In the data rows, the value 128 means zero.
Here are some points, each followed by its number:
[ 84 117  64  75  83  78 104  78  91  51  72 113 129 101  82 169 142  81
  79  71 101 128 109  78  86 104  69  65  92  61  72  70] 0
[161 111 187 140 154 123 143 110  91  83 104  75 117  69  76 104 142  81
 118  58 108 179 167  84 144 208 108 156 182 158 143 148] 1
[142  98  97 114  64  98 104 149 136 180 130 107  84  75  69  46 142  55
 105 103  95  51  57 129 157 175  82 162 111 132  85  51] 2
[155 130 116  56 174  78 136 123 110 205  98 126  97 101 108  92 167 107
 105  71 133 173 122 103 118 201  69  78 169 106 143 174] 3
[ 84  91 109  88  83  78  85 161 136 180 130 139 149 114 108 104  84 178
 131  65 159 167 154  97 118  85  56 130  73 113 117  58] 4
[148 195 180 198 193 207 130 187 207 147 195 184 207 165  89 195 213 172
 195 194 191 192 199 187 125  72 198  59 176 183 175 186] 5
[183 168  75 153  86 139 159 140 107 168 177 125 148 111 145 170 147 131
 158 146 109 106  80 100 160 156 168 130 131 109 157 105] 6
[147 159 155 163 157 136  80 146 160 113 155 183 158  98 137 118 129 145
 139 191 180 153 191 131 117  93 163 100 144 148 133 186] 7
[ 45  85 155 179 141  72 143 110 155 109 117 171  97 210 179 143  90 172
 124 168 166 102 160 168  93 124 166  98 124 196  85 154] 8
[ 88  86 125 106 122  85 101 136 107 167 126 151 122 111 105 139 112 156
  84 105 169 137 117 101 100  90 105  98 121 156 117  99] 9
[181 194 170 121 184 207 194 207 162 143 186 193 125 150 154 143 190 130
 195 176 172 188 178  81 185 202 189 198 175 154 182 182] 10
[104 129 179 187 185 176 164 128 120 149 135 195 123 174 185 166 118 132
 145 177 141 120 172 172 103 166 183 156 189 153 145 166] 11
[ 88  91  77 136 117 119 119 115 112 128  74  86 121 112 139 137 109 147
  93 142 145  91  83 154  92 110 112 111  77 146  76 125] 12
[187 162 187 101 174 130  98 207 110  89  98  62  84  88  69  92 174  68
  92 116 179 173 180  97 151 195 127 143 208  93 214 186] 13
[ 78 195 206 204 180 182 207 161 188  96 169 139 200 197 186 188  51 191
 202 174 172 199 160 187  80 201 198 194 202 164 188 180] 14
[ 88  98 137 111 135  84 108 122  92 124  91  94 107  96 158  76 120  98
 120 130 118 146 136 117 120 138 103 109 144 113 123  86] 15
[ 95 132 165 185 182 155 123 159 175 187 123 178 152 162 109 153 125 110
 112 171 166 164 167 106 123  60 170  66 126 174 134 183] 16
[174  79 168  95  77  65 111  78 149  76  79  88 110 139 134 150 142 114
  92 162  82  89 115  78 118 117  95  78  92  48 110 135] 17
[ 58  72  45  82 109  78  91  91  91  89 111  49 104  88 134  72  51  68
  73 103 101  70  96  71  54 117 108 104 150 119  72 141] 18
[141 161 190 143 188 178 185 178 142 104 153 143 128  74  86 163 160  71
 167 135 164 196 178 153 160 180 169 194 171 146 149 167] 19
[132 120 132 103 108 100 143 112 106 114 123  74  96  93 141 100 148 116
 105 115  84  98 110  96 145  79  96 118 138 115 145  79] 20
[207 214 187 198  51 188 214 187 188 173 195 178 162 146 134 201 193 210
 189 187 153 199 160 194 202 214 198 207 202 171 188 193] 21
[121 108 148 171 129 151 111 156 137 150 149  98 181 120 138  93 141 134
  88 176 138 127 152 193 140 180 158 188 133 164 153 117] 22
[ 71  79 109  69 122  72 123  91  59  51 104 100  84  75 134 124 103 114
  86  84 114 109 109  65 118  98  56  52 111 132  65  64] 23
[ 85 160 181 178 165 184 174 153 170 143  78 136 153 149 156 149  86 129
 155 178 161 169 173 162 160 150 168 174 168 158  68 164] 24
[ 65  79 122 153 180 182 156  97  65  76  92 126  78 191 192 137  90 152
  92 168 153  96  96 161  67 111 178 123 111 100  91 148] 25
[200 195 116 146  83 136 111 116 136  57 188  55 175  75 173 188 200 114
 137 187  62  76  64  65 157 104 127  78  79  61 156 141] 26
[177 196 180 173 172  89 154 172 180 176 171 152 182 162 157 149 188 190
 164 141 181 186 174 184 191 178  80 191 154 179 198  96] 27
[142 137  51 114  64 123 123  97  52 141  98  88  84 107 147 195 155 101
 137 110  56 109  77  58 189 117 127  98 131  61 130 122] 28
[ 97  95 148  75  70  68 123 116 148 116 116  70 110  89 128  90  98  88
 117  71 134 105 134 125  95 153  48 125 129 104 111  53] 29
[142 169 135 114  51 117  72 110 104 122 124  88  84 107  69  79 116 139
  98  84  82 102  77 149 164  79  95 136 111 100  91  83] 30
[167 145 154 129 136 141 137 118 134 130 125 166 132 158 122 185 141 164
 140 150  85 120 123 117 127 127 105 111 148 119 131 116] 31
[129 117 103 179  51 136 117  65  91  44  98  75  78 191 173 130 142 172
  66 116  82  63  77 155  86  98 120 175  53 132 143  90] 32
[ 52  91 122  69 141 111  91 110 110 173 130 126  97  56 173 117  64 107
 124  52 146 109  89  97  93  66 133 136  92 138  65 122] 33
[187  85  71  95 187  78  91  58  97 186 130 171  78 191 160 162 193 146
 163 181 204 128 147  52 125  98  75  72 195  67 156 180] 34
[ 97 104 148  63 161 123  72 136 188 109 117 204 142  49 153 150  58 133
 131  71 172 160 180  90  86  72 114  52 111  61 156 116] 35
[136 126  49  86  84 116 130 154 132  80 126  98 107 157 149 113 139 106
  93 104  90  72  74 101 150 114  85 138  94 120 140 130] 36
[ 71  86  82 158 135 168 153 110 153 112  98 149 167 154 128 107 115 142
  98 168 134 117 128 169 103 150 135 191 154 146 136 132] 37
[ 58 104 155  95 109  85 143 136 168 154 111 126  52  81 108  66  77  94
 131  52 120 167 141 149  86 111  75 117 182 196  65  58] 38
[136 201 187  69 187  98  91 200  52 167 182 178  71  69 115  92 135 120
 137  78 114 186 154 103  80  66 140 104  60 113 156 135] 39
[ 77  87  90 159 147 154 157  90 107 118  77 148  87 170 120 112  88 167
 106 139 130  85 114 174  77 139 143 119 126 182  70 154] 40
[189 184 154 188 129 180 187 185 158 161 184 151 167 168 159 180 162 153
 177 197 146 153 141 160 163  71 175 129 175 124 190 173] 41
[213 188 155  75 199  91  78 194 168 167 201 184 187 172 147 208 200 139
 202 187 159 199 173  97 196  79 133  72 169 113 136 193] 42
[103  79 142  95  77  78 149 149 110 109 130  94  97  43  89  72 122 101
 137  52  69 121 115 129  99 130  95  78 150  80 156  58] 43
[ 82  80 111 126 153 106 131 102 147 131  70 135 153 177 137 155 108 152
 121 138 153 153 152 152  68 149 129 138 138 128  64  96] 44
[ 84  66 168  56 103 117  98 142 104 192 117 178  52  49 173 169  58  94
 118  65 159 167 135 116 112  66 114 117  73 113 117  83] 45
[155 156  71 179  64 104 162  97 117 128 130  68 168  75 160 130 161 114
 163 162  82  44  57  84 157 104 114  91 105  42 175  70] 46
[200 201  64 191  71 143 117 123 194 192 169 113 194 185 186 201 187  55
 144 194  62  57  51  65 202  85 178  52  92  74 201 141] 47
[168 195 193 204 180 123  72 200 201 128 201 204 181 197 198 195  97 178
 202 168 185 205 160  90 118  72 204  72  86 190 188 174] 48
[174  91  97  75  83  59 111  71  84  96  72  88 129 146 153 130 122 107
  86  58  82 115  64  90 151 111  62  85 118  67  91  77] 49
[148 117 206 121 129 111 143  97 104  51  85  88  97  69  89 117 155  55
  79 129 140 109 147 110 138 169 140 143 118 132 162  96] 50
[155 149  84 153 193 162  59 155 188 173 188 100 155 165 115 104 187 178
  98 142 172 121 180 168 189 162 108 149  86 125 207 167] 51
[110  98  97  75 103  85 149 123  91 160  79 107 117  56 102 137 109 159
  73  91 108 109 122 116  86 111  56  91 131 100  78  77] 52
[128 155 191  87 143 117 115 178 130 165 159 127  73  47 163  95  89  67
 121  76 149 156 153 131 111  99  70  82  87 102 146 120] 53
[ 78  59 187  88 167 136 130 110 104 128  98 178 142 159 179 104 103 165
 111 162 185 154 154 110 106  98 133  85  86  80  72 167] 54
[136 136 123 152 117 146 137  98 120  98  73 121 112 153 180 170 107 110
 106 171 113 101 125 137 108 144 171 109 127 152  99 179] 55
[169 164  75 151  96 146 137 124 133 132 148 107 142  75  82 114 168  91
  68 160 115  75  96 141 166 158 150 151  97 117 175 111] 56
[148  72 155  75  96  91 143  58 117  70 111 120 104  81  57 111 116  62
 118  71 108  89 128  71  99 117 127 123 131  55  65  58] 57
[135 159 119  84  81 113 104 126 141  67  90  96 143 103 148 167 145 112
 103 125  80 101  95  76 141 109 142  64 126 104 144 152] 58
[ 65 124 200 204 193 149  78 103 181  76  85 197 149 152 192  98  58 165
 144 187 198 167 186 116  73  59 146  78  66 164 110 174] 59
[ 96  98 164 101 163  90  75 155 165 151 135 173 169 123 149 135 100 172
 141 121 146 178 160 107  77 104  97 100 119 149  70 140] 60
[111 138  98  99 109 104 117 127 131 129 118  78 130 104  99 155 113  78
 128 115 100 105  95  67 136 107 132  77 135  59 101 134] 61
[ 65 207 206 198 187 188 207 181 194 109 104 184 175 127 147 195  45 133
 208 155 185 154 199 181  80 104 166 188 202 177 117 186] 62
[200 162 180 198 167 194 201 194 136 173 195 197 194 172  69 175 187 139
 208 181 166 186 147 181 183 201 178 201 195 190 175 174] 63
[ 65 195 206 191 193 214 188 187 213 180  85 184 181 172 186 195  84 159
 176 194 166 192 205 187 209 201 191 214 214 190  59 206] 64
[ 45  59 122  82  58  65 149 110  97 141 130  68 104  75 108  66 103 101
  92  91  82 173 115 149  67 162  49  91 131 113  98  58] 65
[ 65  85 116 172 193 130  78 103 123 122  98 171 123 152 166 156  77 114
 124 194 159 121 160 110  86  66 185  65  92 119  78 212] 66
[129 130 200 101 122  72 136 181 162 180 195 120 187 133 173 137 142 126
 169  65  95 186 109  71 131  98  95  85 137 125  98  96] 67
[136 137 103 108  58 130  98 110  78 134 111  42 110  69  82  92 161  49
  53  71  88  70  77 110 157  72 101  72  66 113 110 154] 68
[ 84 117 180  63 206  59  72 187 168  76 150 158 181 107 147 111 109 126
 118  65 127 199 141 116 106  66 101  85  73  93  72  51] 69
[168 149 135 146 161 136  65 194 201 199 150  81 181 133 134  72 180 178
  79 129 159 179 173 207 196 124 159 143  66  87 201 122] 70
[136 137  58  95  90 143 123 110  84 186 111 100 129  94  69 137 148  55
  66 110  88  83  70 103 164  72 127 123  73  61  78 128] 71
[110 104 148  63  83  78  85 168 149 192 130 133 155 133 102 156 109  81
 137 123 114 121 141 116 125  72  69 149  98  93  72  64] 72
[117 158  75  83 122 135 145 108 146  89 142 103 138  96  72 113 155  87
  82 114 111  77 106 116 168 126 147 157  68 141 185 118] 73
[168 149 109  63 154 136 130 116  84  83 124 107  78  88 134 117 174 101
 124 103 120 134 180  90 138 188 108 123 111  93 181 135] 74
[194  66  51 185 174 194 201  58  52  89  79 139 213 139 198 137 193 152
 118 155 191  96 193 187 183 208 172 194 182 164  78 193] 75
[168 195 168 198 167 188 201 187 213 192  46 178 207 172 121 208 180 172
 202 155 185 179 186 194 196 195 204 207 195 177 207 186] 76
[103 117  84  95  77  78 111  91  78  70  59  68 110  81  63 117 103 172
  79  97  95 102 135  78 106 111  69  98 124  74  98  64] 77
[ 88 100 129  95 130  89 157 124 134 149 106 112  68  84  85  73  93  83
 138  59 125 164 141 123  98 132  82 133 168 159  95  85] 78
[ 90  72  77  50 193 169 188  91  84 102  79 126  97  94 186  98 193 152
  98 168 179  76 122 187 164 150 178 207 124 177 104 186] 79
[101 109 130 130 129 116 130 118 120 103 131 104 133 156 150 127 119 116
 157 113 107 101 119 115 139 167 113 130 144 113 119 137] 80
[148 195 187 101 187 143  85 194 130 186 175 152  52  49 153 111 109  62
 131  71 172 154 160 129  99  59  82  65  66 125 188 154] 81
[114 123 139  98 119  88 117  97 108  51 131 150  74  81  83 132 129 118
 133  76 123 155 115  85 116 114  72  90 125  76 132  76] 82
[126 145 149 175 168 178 127 129 142 133 137 179 144 162 149 166 121 183
 160 179 156 165 164 160 109 100 165 165 162 170  99 197] 83
[139 158 167 170 181 170 137 162 163 140 151 138 179 147 103 149 192 146
 172 168 180 172 174 159 118  75 163  84 157 158 161 163] 84
[ 97  75 121 153 139 122 145  78  80 141  98 101 118 149 128  91 118 119
  56 160 152  88  90 135 114 122 120 122  89 142 123 128] 85
[ 79 157 112  93 114 112 122 144 166 159 141 109 137 119 121 147  78 112
 140 102 125 144 159 106  73 133 134 103 155 117 134 118] 86
[142 175 174 133 199  53 104 213 155 212 201 178 194 197 173 130 148 184
 118 194 172 141 205 110 112  92 120  59  79 138 194 180] 87
[142 143  58 114  51 117  72  71  84  96 130  68  91 133 102  59 129 210
 124 129  62  96  89 149 144  98 101 117  98  67 130  83] 88
[167 191 147 121  79 136 141 113 125 102  90 135 173 137 192 195 170 153
 156 155  68 103  90 113 173 122 158 105 175 138 151 163] 89
[200 188  51 153 161 188 201 187 181 192 201 120 187 159 166 208 167 184
 208 187 172  44  57 207 202 201 211 188 156 183 175 174] 90
[200  53 180 191 180 194 194 207 181 180 188 204 200 165 121 195 206 184
 195 162 179 199 199 194 202 201 204 188 195 158 194 193] 91
[159 169 138 121 141  83  99 148 168 121 157 120 146 123  99 154 147 163
 172 120 119 154 136  75 122  87  80  73 111  75 163 119] 92
[ 77 122 121 117 126  82 132 131  93  86  79 120  94 102 139 135  91 124
 127 111 158 130 154  97 117 135 100 123 136  93  69 105] 93
[ 90  91 129 108 103  91  72 136 136 122  79  42 123 114  69  53  58 107
 124 123  75  96  83 103  73  92  88 104  86 125 123  77] 94
[194 182 129 159 174 143  53 181 207 173 156 107 207 197  82  72 187 210
  98 194 204 173 173 174 189 143 127 156  53 106 175 141] 95
[200 175 161 185 167 201 201 194 175 128 201 171 181 197 173 188  64 204
 182 162 185 154 186 174 196 195 172 156 163 164 188 174] 96
[ 70 180 150 133 166 166 163 153 147 135 109 146 146 138 154 161  98  89
 166 145 160 175 151 154  90 108 159 148 172 141 114 155] 97
[109 110 137 189  89 184 155 128 128 104 114 155 121 181 140 136 129 169
 120 185  95 141 124 183 114 102 160 157 130 139 119 155] 98
[177 158 107 150 140 121  77 162 174 118 182  76 175 136 148 134 171 115
  72 146 131 140 147 139 172 109 174 176  57 155 172 179] 99
[161 130 176 196 174 174 187 180 157 132 172 153 187 167  97 143 157 153
 190 179 168 181 164 183 158 201 172 194 174 178 152 160] 100
[110  98 142  69  77  85 136 123 117 173 104  68  91 107  76 143  84 159
 124  52  82 134  83  78  73 111  75 169 163 145  91  64] 101
[107  98 139  64 121  99 124 142 136 171 153 154 104 109 140 120 106 109
 143  89 158 136 122  92 132 112 103 157 131 145  75  97] 102
[103  53 129 114 148  72 136 129 123  51 143 133 104 159  89 150  77 133
 111  84 159 115 154 174  73 137  95 149 137 151 136  58] 103
[138 164  77 135  92 118 135  82  78  86  94  92  72 145 144 113 126 127
  76 113  94  93 112 150 126 142 124 158  96 148 119 119] 104
[174 201 168  88 193 207 194 207 155 115 188 197  91 152 147 111 180 107
 202 181 172 186 167  90 183 195 198 207 156 151 175 186] 105
[ 58 104 168 185 180 194  72 136 175 173  79 178 136 172  63 130  84 101
  73 187 166 141 160 129  86  53 166  59  98 158 104 174] 106
[ 87 107 149  69 117  90 126 104  89  88 109 114 100 107 115  93 130  69
 129  69 129 162 132 101 112 152  90 108 121 103 145 101] 107
[155  91  90  88  77  78  65  71 130 173 150  49 117  94 153  59 174  94
 105 110  75  51  57 129 177 130  56 162  86 132 130  51] 108
[134  86 112 110  82 140 116  86 102  86  82 130  90 122 142 112 119 115
  77 106  90  60  86 150 112 121 112 134  69 190 139 113] 109
[103  72  51  63 103 104 143 110 110  96  79 146  71  88  44  72 129  49
 137  58 127 109  96  78 125  92  95  72 137 100  91 109] 110
[123 175 109  95 109 104 111 155 143 141 137  88 155 114 108 195 148  94
 137 136  88 121  83  65 164  98 146  59 137  61 110 141] 111
[136 124  51  88  77 130 104 142 130  89  98  75 117 185 147 111 148  88
  53  71  95  70  83 103 131  98 101 143  98 106 143 174] 112
[153 168 145 191  81 174 177 157 160 138 158 162 141 155 155 164 154 180
 175 176 139 171 142 168 161 175 182 200 176 161 144 191] 113
[200 137 129 133 180 136  59 155 201  76 150 126 187 185 121  66 135 152
  73 129 204 147 205 194 164 169 133 130  66 158 143 167] 114
[ 90 104 193 101  71  85 149 187 155 180 201 152 136  88 140 150 161 126
 189 129 114 192 135 155 138 156  62  85 195 132 143  64] 115
[129 108 154 140 157 118 159 150 132 104 169 151 141 138  75 161 119 112
 137 119 175 140 165 186 122 160 129 161 158 147 157 101] 116
[122 124 141  76 130  65  84 150 171 151 138 157 180 105 128 123 112 169
 137  98 121 146 132  72  95 107  76  76 100  91  98 110] 117
[174 195 161 198 174 182 201 207 175 173 201 178 194 178 205 169 193 114
 208 155 185 212 212 200  67 201 198 194 182 164 214 186] 118
[174 195  97 198  64 201 201 174 188 173 214 191 187 178 186 201 180 159
 189 155  75  57  70  84 189 208 198 117  98 113 188 186] 119
[ 78  72 122 179 109 149 111  97  97  89  85 158 117 146 173 143  97 197
 111 129 127 121  70 155  99  66 166 143 150 119  72 180] 120
[168 195 193 191 180 201 214 200 181 180 188 158 194 210 134 175  64 172
 215 181 185 186 186 187  93 124 191 194 202 158 201 193] 121
[123  98  84  56 103  65  98  97  91  89  79 113  65  56  69  85 155  75
  92  45 114  96 102  65 118 104  69  91 118 119 123  83] 122
[ 78  79 161 166 187 117 143 168 136 186 150 100 200 165 128  92  97 165
 124 129 172 160 160 194 125 104 127 169 131 158  59 116] 123
[129 137 116 121  71 123 156  97  59 147 104  94 117 127  95 130 122 146
 176  97  88  89  77  52 131 104 108  98 150  55 123 122] 124
[ 78  91 180  50 187  98 130 123  91  89 137 184 136 165 115 175 103 139
 105  91 179 154 128  90 106  85 114 104  98 113  91 135] 125
[142 143 135  69  71  85  72 116  84 109 130  68  91 172 140  59 129 133
 131 181  88  44  51 149 157  85  82  98  60 100 136  70] 126
[ 84 143 122  56  83  59 111  91 175 167 130  88  97  94 140  72  84 101
 131  78 101  96  83  58  93 124  82  65 169  67  65  77] 127
[ 84  79 135 159 174 156 136 110 104 128  92 165 104 165 128 104  71 139
 124 155 114 121 141 155  93 130 172 143 124 177  59 167] 128
[125 140  92 100  85  95 121  89 119 124 107  99 141  94  84  88  95 133
 122  98  71  77  82  61 105 116 104 101 113  65 121 129] 129
[147 182 183 187 110 187 157 123 169 161 174 170 181 156 180 115 150 191
 185 165 100 168 122 194 135 156 115 135 193 148 167 129] 130
[162 147 147 109 179 137 161 135 122 128 143 111 110  49  89 115 182  61
 147  96 136 178 161  97 161 198 134 165 181 139 137 159] 131
[ 65  59 142 191  96 175 136  84  91  51  66 146  84 197 115 117  90 172
  86 187 120 109  89 181  60 111 146 136 105 158  85 174] 132
[140 151 155  99 158 106 115 140 146 156 153  92 156 109  80  86 120 145
 128  96 179 148 158 109 113 171 112 111 149 110 154  79] 133
[139 136 166  76 138 124 153 129 101 102 112 150 102  56  80 105 126 104
 126 119 156 149 142 100 126 140 144 133 153 117 143 116] 134
[170 138 107 116 102 111  81 128 118 108 128  88 145 156 108  90 148 156
 125 116  92 122 130 144 142 118 106 100 126  66 149  98] 135
New points follow, each followed by the numbers of its three nearest points above, looking only along the 5 directions in which the numbered points spread most, nearest first.
[173 150 182 178 162 120  50 186 181 182 178 107 181 166 151  87 200 182
  78 176 176 187 173 178 191 180 169 146  49 153 189 160] 95 51 70
[156 130 125 168 132 141  82 123 126 173 151  88 149 163 142 103 169 163
  82 150 125 121 125 170 152 145 149 166  65 134 150 144] 99 22 51
[ 45 104 142 179 180 207  65 103 155  89 104 184 187 159 192 169  45 197
 163 187 191 128 180 168  67  46 172  52 124 196  72 186] 59 66 106
[102 137 146 181 177 159 147 144 199  90 108 154 196 156 151 192  81 152
 177 175 177 192 182 161 108 129 173 152 139 188 145 174] 83 11 24
[179 168 161 137 135 125  84 178 187 190 147  97 186 135 134 123 173 148
 114 139 131 175 136 156 180 131 150 145 110  75 185 138] 99 51 70
[112 146  79  92  81  92 100  74  61 148 127 145  63 103 114 117 124 126
 139  76 123 105 110 104 114  86  99  92 110  87 144  96] 129 20 61
[146 100  95  80 114 103 113 114  90 100 138  82 109  74 105  82 162  76
 123 121 125 103 108 135 153 174  86 154 107 103 164  99] 2 73 50
[ 65 207 187  88 199 182 201 200 188  89 156 204  91 191  57 104  97 114
 182 194 159 173 193  90  80 124 172 143 189 190 162 167] 97 62 24
[147 176 122 141 144 152 159 155 154 170 154 115 135 137 148 165 150 151
 140 131  65  69  73 143 179 165 120 162 154 160 171 132] 6 89 31
[148 110 106  98 112 101 108 110 138 122 117 100  67 104 113 151 127  78
 104 111 127 124 109  89 106 131  91  92 126 129 113  99] 20 82 15
[136  98 135  95  90 104 136 168 104 192 111  88  97 185 115  72 116  81
  73  97 114 115 135  90  99  79  82  72 144  74 130  83] 72 82 20
[200 207  64 172  90 188 143 155 175 180 195  68 181 191 173 169 206 101
 118 155  62  83  64 181 189 208 178 214 111 177 162 167] 90 119 6
[113 121 175 107 104 118 187 113  79 133 124 168  60 130  88 156 121 141
 166  99 162 173 141 175 126 157 116 101 179 191  96 104] 134 116 102
[158 150 117 141  85 118 134 120 107  81 136  70 123 137 146 138 139 109
 116 165  71  97  87 108 142 100 133  91 128  83 158 133] 58 36 46
[174 188 174 191 161 156 117 200 201 167 188 197 187 185 198 137 122 204
 202 136 166 186 180 123 118  59 185  72 105 183 201 180] 48 5 87
[161 149  77  56 154  78 111  84 143 128  92 126 104  62  63 124 116  81
 157  58 159 134 147  97 125 130 114  52 156  55 143  96] 82 43 3
[ 92  81 105  83 115  83 114  88  68  64 102  96  91  89 118 112  94  95
  90  86 112 102 106  67 109  96  67  57 118 116  79  66] 23 0 77
[153 157 115 183 102 194 172 158 166 192 157 171 148 150 158 157 156 126
 141 172  84 171 163 183 160 106 190 187 141 122 177 131] 130 113 41
[142 117  84 179  71 143  91  84  91  76 117 133  78 185  76 156 116 172
  60 162  62  51  70 181 151  85 127 143  53 106 143 148] 32 112 104
[117  93 110 130 108 128 141 139 155 166 119 137 117 103 106  90 114  88
 135 131 134  94  99 148 141 182 121 181 141 148  87  95] 50 80 134
[ 73  82 130 144 119 109  90 131 121  88  96  99 134 117  71 110  74 113
 120 150 120 134 137 127  80 127 124 148 115 128  87 120] 103 93 44
[ 90  66 142 146 187 117 123 142 155 128 143  75 175 146 128  92 109 191
  98 174 191 121 180 174 125 143 120 188 111 171  65 148] 123 22 37
[123  96  97 118 107  99  86  90 153 141 117  86 147 117 156 110 142 115
 126 131 108 104 103 134 140 116 102 146  95 150 125  93] 135 36 73
[174 137 155 159 174 143  85 149 149 173 162  81 181 165 147  92 180 165
  98 136 159 160 167 174 164 156 166 175  53 138 175 167] 51 114 70
[ 63 142 122 141 129 136 143 156 155 168 106 139 160 125 126 140  73 134
 157 112 176 144 163 160  69 140 134  87 169 158  92 117] 97 44 125
[194 201  97 191 174 201 169 187 168 180 182 120 175 178 166 195 187 204
 157 162  62  44  64 187 209 188 153 188 163 190 201 174] 90 119 113
[150  97 123 113 140  81 121  89 100 108  86  93 123 162 171  92 118 179
  93 103 100  87  71 182 125 148 106 115 142 183 114 135] 85 109 104
[116  85 116 172  96 162  78  78  59  96  79  81  65 178  89 104 122 107
  60 174  56  70  51 136 112 124 127 123  66 151 123  83] 32 109 104
[213 207 180 191 180 104 169 213 213 173 201 100 207 159 179 201 206  88
 176 116 101 192 167  65 189 117 191 104 202  48 214 180] 42 41 10
[ 72  88 156 148 162 157  93 131 147 138  90 148 120 139  61 121  88  94
  96 162 152 129 147 111 107  76 129  68 105 121 123 144] 54 9 125
[148  98  71  82  83  78  59 103 110 173 150  55 104 120  57  46 161 165
 105 103  69  44  64  97 157 137  56 136  92 132 123  64] 108 68 30
[107 112 122  81 108  91 145 157 121 122 155 133 115 126  97 105 136 132
 162  98 110 144 136  96 121 162  63 116 181 132 116  87] 134 3 102
[ 78 214 168 159 174 201 194 207 207 205 188 171 200 159  76 201  77 204
 208 168 191 160 180 194  80 175 185 201 208 171 194 161] 121 118 14
[ 87 123 157 111 155 108 147 120 118 154 123 129 126 116 105 102  88 141
 153 110 156 125 137  95  64 162 115  94 186 101 135  84] 102 86 134
[144 160  68 116 108 172 135 122 143  76 165  87 151  89  93 129 178 113
  89 137  83  66  76 100 184 112 160 157  77 134 180 116] 56 73 36
[ 84  72 161 172 187 169  78  91 104  89  98 165 136 133 166 137  45 191
 105 194 166 147 160 103  60  92 159  85  73 119  59 174] 66 106 8
[103 169  51 172  58 130 117  78  84  96  92  94  59 185 186 117 103 146
  60 129  75  44  64 187 106 124 133 156  66 164  85 103] 32 109 104
[164  70 102 143 146 148 157  95  89 126 104 146 195 123 185 132 159 141
 106 120 171 114 172 155 151 159 137 155 159 146  87 147] 37 98 79
[ 91  98 135 117 176 127 136  66  94  88  89 166 117 170 137 134 138 134
 130  99 114 127 146 123  94 106 116 123 141 148 149 107] 44 93 80
[133  90  75 134 158  98 178  86  70 111  81 156  79 150 164 159 156 143
 160 177 167 158 124 105 160  97 179 120 149 186 136 162] 55 98 80
[ 84  85  97 159 129 149 169  97 130 102  66 139  84 165 102  98  90 172
  86 116 146  89 102 181  80 143 133 117 105 177  59 122] 40 132 128
[ 90 117  58  69  64 117 104  58  46 115 111 152  52  49  50 111 135 101
 131  84  56  63  51  90 112  79 140  85 111  67 169 103] 49 129 0
[112 121 154 103  99 133  95  86 113 135  78 155 101 106 128 127 103 127
 143 109 106 184 118 132  79 126 126 125 133 106  98 140] 93 86 102
[103 137 109 146  96 104 123  91  97  96 124 113 110 139 198 169 135  75
 157 103  56  83  89  71 151 162 101  91 131  74 149 135] 124 58 28
[154 162 140 138 106 155 135 147 115 125 132  93 126  64  87 135 175  56
 104 108 123 118 111 135 176 121 131 118 105 140 136 170] 74 73 135
[ 58  59 200 121 148 117 123 200 181 134 143  75 181 133 173 111  97 114
 124 181 166 205 193 187 196 208 114 201 118 177  52 199] 123 116 22
[ 84  72  84 179 148 188 143  65 143 141  53 139 136 165  63 117  77 139
 169 187 153 141 154 161  99 117 191 130 131 190  98 167] 128 40 37
[168 126 138 168 108 165 122 106  75 129 126 141 115 174 142 152 158 174
 111 174 108  97  99 176 123 136 141 172 108 181 134 126] 98 37 55
[ 45  98  84 146 122 162 136  84  91 147  98 165 117 204 173 130  77 139
 150  45 114 121  96 129  93  72 191  78 163 158  65 148] 120 25 55
[123 124 155  69  90  91 143 187 149 122 195 184 110 133 102 130 161 139
 202  91 108 186 173 103 151 175  49 104 202 158 123  64] 115 134 3
[171 162 132 153 119 153 141 140 133 183 174 112 142 157 188 107 175 164
 123 133 117 120 139 175 186 147  83 147 129 176 176 122] 99 22 56
[161 111 103 127  83  78  59 116  97 128 162  49 136 152  57  59 142  62
  92  52  50  63  89 123 164 137  88 162  66 125 181  83] 108 2 68
[142 188  51  95 129 182 149 129 162  57 188  94 175 101  69 111 180  94
  66 123  95  63  83 123 196 124 172 201  47 164 194 141] 56 73 135
[161  91 103 159  64 156  85  71  84 109  92 113  71 172 121 143 142 172
  60 174  69  51  57 181  86 111 120 156  60 183 104  96] 32 109 104
[ 95 135 197 160 145 149  74  90 144  95  85 188 114 118 164 105  74 147
 146 153 149 171 149 109  80  71 132  85  87 134 115 169] 54 106 60
[164 141 181 112 141  90 144 108 130 143 133 130 140 114 116 127 138 123
 144  83 127 165 142  67 111 140 110 113 114 105 127 124] 86 102 134
[ 45  79  84 166 154 194 143  97 117 160  92 178 117 178 205 162  71 165
 157 181 185 128 141 181  80  79 204 169 182 171  72 193] 8 128 25
[101 111 118 141 112 140 167  81  98 129 100 126 137 117 114 135 111 167
 167 125 121 110 120  86 106 102 124 111 164  66 103 143] 80 31 93
[148 135 156 164 146 155 163 125 133 102 117 102 129 137 113 114 134  84
 148 153 120 100  90  95 120 112 155 136 125 134 126 122] 80 31 55
[132 169 123  97 142  89  72  74 114 156 170 119  65  75 107 142  85  94
 143  94  77 159 131  86  94  92 107 115  89 147  94 125] 72 82 102
[ 96 112 139 119 102 112 165 131 130 164 153  98 138 107 138 107 133 108
 120 121 119 182 141 121 120 174 100  89 156  94 128 111] 134 102 86
[140 134 118 188 152 182 139 130 119 143 117 162 121 182 120 140 116 166
 137 207 160 122 130 178 119 103 177 173 145 143 116 172] 98 83 11
[110  53 180  56 122  78  98 103  65 102  53 133  91  62  89  92 116 114
 124  71 127 134 109  84 118  79 101  65 118 113 143 103] 52 82 29
[176 171 135  92 163 112 168 147 132 111 127 109  86  61  51  97 155  51
 157  64 159 169 146  87 161 200 134 164 176 126 160 150] 131 1 13
[ 99 125 116 121  87  93 121 102 100  96 112 104 115 126 180 134 135  84
 138  85  65  85  94  73 135 160  96  93 126  72 138 119] 124 61 129
[ 89 102 115 153  95 131 106 106 109 108  92 128 103 146 163 118 122 197
 102 115 104 105  79 155 122  73 133 131 122 105  86 143] 12 85 120
[142 130  64 153  90 156  59  65 110  89  92 146  71 178 121 117 129 172
  53 181  50  83  44 149  99 117 120 156  79 164  65 109] 32 109 85
